In the data rows, 128 means zero.
Some points, each followed by its number:
[13, 199, 79, 126, 96, 126, 166, 130, 123, 121, 104, 97, 111] 0
[255, 145, 129, 213, 165, 171, 116, 138, 151, 122, 150, 55, 46] 1
[121, 98, 121, 0, 104, 55, 68, 155, 134, 166, 171, 255, 255] 2
[0, 178, 102, 125, 103, 133, 168, 115, 121, 110, 91, 42, 62] 3
[218, 145, 156, 105, 146, 119, 91, 138, 134, 142, 153, 209, 196] 4
[20, 100, 119, 137, 112, 133, 154, 130, 128, 129, 104, 72, 94] 5
[56, 52, 145, 153, 136, 152, 171, 129, 140, 151, 118, 64, 88] 6
[187, 132, 145, 100, 147, 113, 74, 130, 119, 132, 148, 205, 177] 7
[47, 65, 113, 133, 121, 141, 159, 143, 140, 149, 115, 87, 103] 8
[27, 232, 90, 119, 85, 118, 165, 112, 128, 128, 118, 81, 93] 9
[32, 239, 82, 124, 88, 127, 173, 121, 132, 130, 121, 87, 97] 10
[194, 122, 166, 87, 162, 117, 72, 146, 130, 142, 147, 255, 224] 11
[255, 68, 172, 222, 182, 171, 127, 117, 130, 96, 129, 25, 39] 12
[196, 37, 162, 187, 161, 148, 136, 118, 128, 101, 137, 34, 37] 13
[19, 180, 135, 145, 126, 148, 166, 120, 126, 122, 103, 71, 94] 14
[29, 243, 68, 129, 78, 129, 172, 121, 128, 131, 112, 104, 118] 15
[206, 125, 140, 84, 137, 108, 80, 135, 128, 149, 156, 221, 199] 16
[243, 27, 173, 220, 171, 188, 162, 150, 150, 137, 110, 17, 46] 17
[255, 102, 160, 218, 173, 173, 119, 106, 122, 103, 127, 33, 43] 18
[255, 152, 137, 234, 156, 177, 113, 133, 134, 137, 105, 25, 43] 19
[20, 83, 151, 138, 121, 144, 160, 112, 122, 126, 95, 50, 73] 20
[231, 63, 174, 199, 172, 149, 132, 115, 129, 99, 156, 52, 41] 21
[189, 106, 182, 71, 158, 108, 80, 149, 127, 153, 154, 255, 240] 22
[182, 123, 152, 76, 147, 107, 80, 137, 133, 148, 161, 247, 217] 23
[67, 255, 51, 134, 55, 123, 184, 121, 133, 126, 106, 102, 129] 24
[27, 49, 146, 143, 134, 142, 157, 113, 129, 127, 110, 32, 51] 25
[63, 255, 30, 122, 51, 126, 176, 116, 128, 126, 108, 102, 123] 26
[108, 33, 148, 161, 146, 153, 151, 135, 138, 132, 107, 56, 71] 27
[246, 39, 156, 202, 165, 162, 133, 124, 139, 117, 140, 34, 43] 28
[215, 23, 145, 186, 154, 166, 156, 146, 125, 130, 110, 41, 54] 29
[207, 136, 160, 94, 148, 108, 70, 139, 128, 140, 154, 238, 210] 30
[165, 102, 140, 41, 118, 80, 63, 131, 114, 143, 149, 255, 245] 31
[255, 89, 152, 210, 175, 171, 142, 138, 142, 112, 143, 45, 44] 32
[233, 201, 140, 199, 191, 177, 116, 136, 138, 128, 162, 119, 97] 33
[32, 247, 91, 119, 81, 124, 168, 103, 116, 111, 100, 73, 100] 34
[85, 255, 31, 140, 47, 125, 182, 127, 132, 131, 99, 118, 136] 35
[90, 255, 22, 169, 55, 144, 190, 133, 129, 124, 93, 121, 143] 36
[82, 42, 139, 145, 133, 145, 157, 134, 131, 127, 106, 62, 83] 37
[255, 119, 158, 231, 184, 166, 110, 103, 127, 102, 141, 33, 31] 38
[197, 121, 148, 94, 149, 101, 72, 136, 116, 140, 157, 232, 209] 39
[89, 255, 57, 144, 58, 130, 184, 121, 131, 123, 108, 108, 120] 40
[255, 93, 156, 217, 179, 165, 120, 110, 125, 100, 145, 36, 40] 41
[241, 43, 179, 222, 178, 167, 130, 110, 116, 87, 121, 0, 14] 42
[173, 113, 152, 67, 147, 111, 86, 151, 144, 161, 168, 255, 233] 43
[183, 127, 128, 101, 146, 105, 76, 127, 127, 135, 162, 205, 170] 44
[121, 90, 125, 13, 121, 72, 69, 144, 120, 146, 158, 255, 255] 45
[201, 40, 151, 182, 161, 151, 133, 118, 128, 100, 133, 49, 57] 46
[152, 120, 142, 64, 142, 99, 80, 140, 117, 129, 145, 255, 240] 47
[255, 59, 169, 217, 175, 169, 124, 113, 132, 93, 126, 11, 19] 48
Which five points above are nearest to each new point? Their numbers follow each, nearest first.
[46, 39, 142, 153, 132, 144, 157, 129, 119, 119, 96, 31, 54] ~ 25 37 20 6 27
[31, 237, 71, 122, 79, 125, 165, 123, 127, 132, 114, 100, 117] ~ 15 10 9 0 34
[144, 16, 149, 166, 150, 157, 151, 137, 139, 146, 123, 69, 84] ~ 27 37 29 46 6
[124, 25, 156, 161, 126, 135, 130, 116, 125, 128, 108, 53, 68] ~ 27 37 6 46 13
[159, 92, 153, 35, 129, 75, 70, 146, 125, 143, 147, 255, 255] ~ 31 45 47 43 22
[12, 151, 140, 142, 131, 148, 173, 127, 134, 126, 102, 61, 85] ~ 14 5 3 20 0
[176, 29, 154, 186, 158, 149, 126, 111, 121, 95, 115, 18, 24] ~ 13 46 29 42 28
[39, 88, 135, 137, 114, 136, 152, 124, 129, 137, 113, 74, 96] ~ 5 8 20 6 37
[10, 211, 83, 124, 96, 137, 172, 122, 130, 126, 99, 86, 113] ~ 0 10 9 15 34
[0, 146, 120, 128, 113, 135, 167, 118, 125, 116, 94, 43, 61] ~ 3 14 5 20 0
[13, 102, 156, 157, 141, 138, 158, 119, 125, 116, 103, 36, 53] ~ 20 25 5 6 14
[150, 0, 170, 184, 157, 160, 142, 112, 129, 102, 106, 1, 17] ~ 13 46 29 27 42
[217, 178, 143, 159, 170, 145, 89, 120, 115, 114, 144, 137, 115] ~ 33 7 44 4 1
[139, 74, 126, 22, 119, 73, 70, 150, 128, 156, 158, 255, 255] ~ 45 2 31 47 43
[100, 104, 109, 13, 107, 68, 69, 142, 113, 134, 147, 255, 253] ~ 45 2 31 47 43
[222, 29, 177, 211, 170, 155, 126, 93, 108, 87, 130, 11, 15] ~ 42 48 13 12 28
[6, 218, 107, 122, 102, 124, 157, 100, 105, 99, 88, 48, 67] ~ 3 34 9 14 0
[82, 255, 22, 144, 50, 118, 175, 115, 121, 126, 96, 119, 141] ~ 35 26 24 36 40
[10, 199, 90, 124, 87, 129, 170, 139, 135, 127, 99, 83, 108] ~ 0 9 10 15 34
[10, 116, 118, 130, 115, 133, 160, 135, 136, 132, 115, 66, 80] ~ 5 20 8 14 3
[38, 28, 147, 154, 141, 156, 164, 126, 131, 128, 96, 35, 54] ~ 25 6 37 20 27
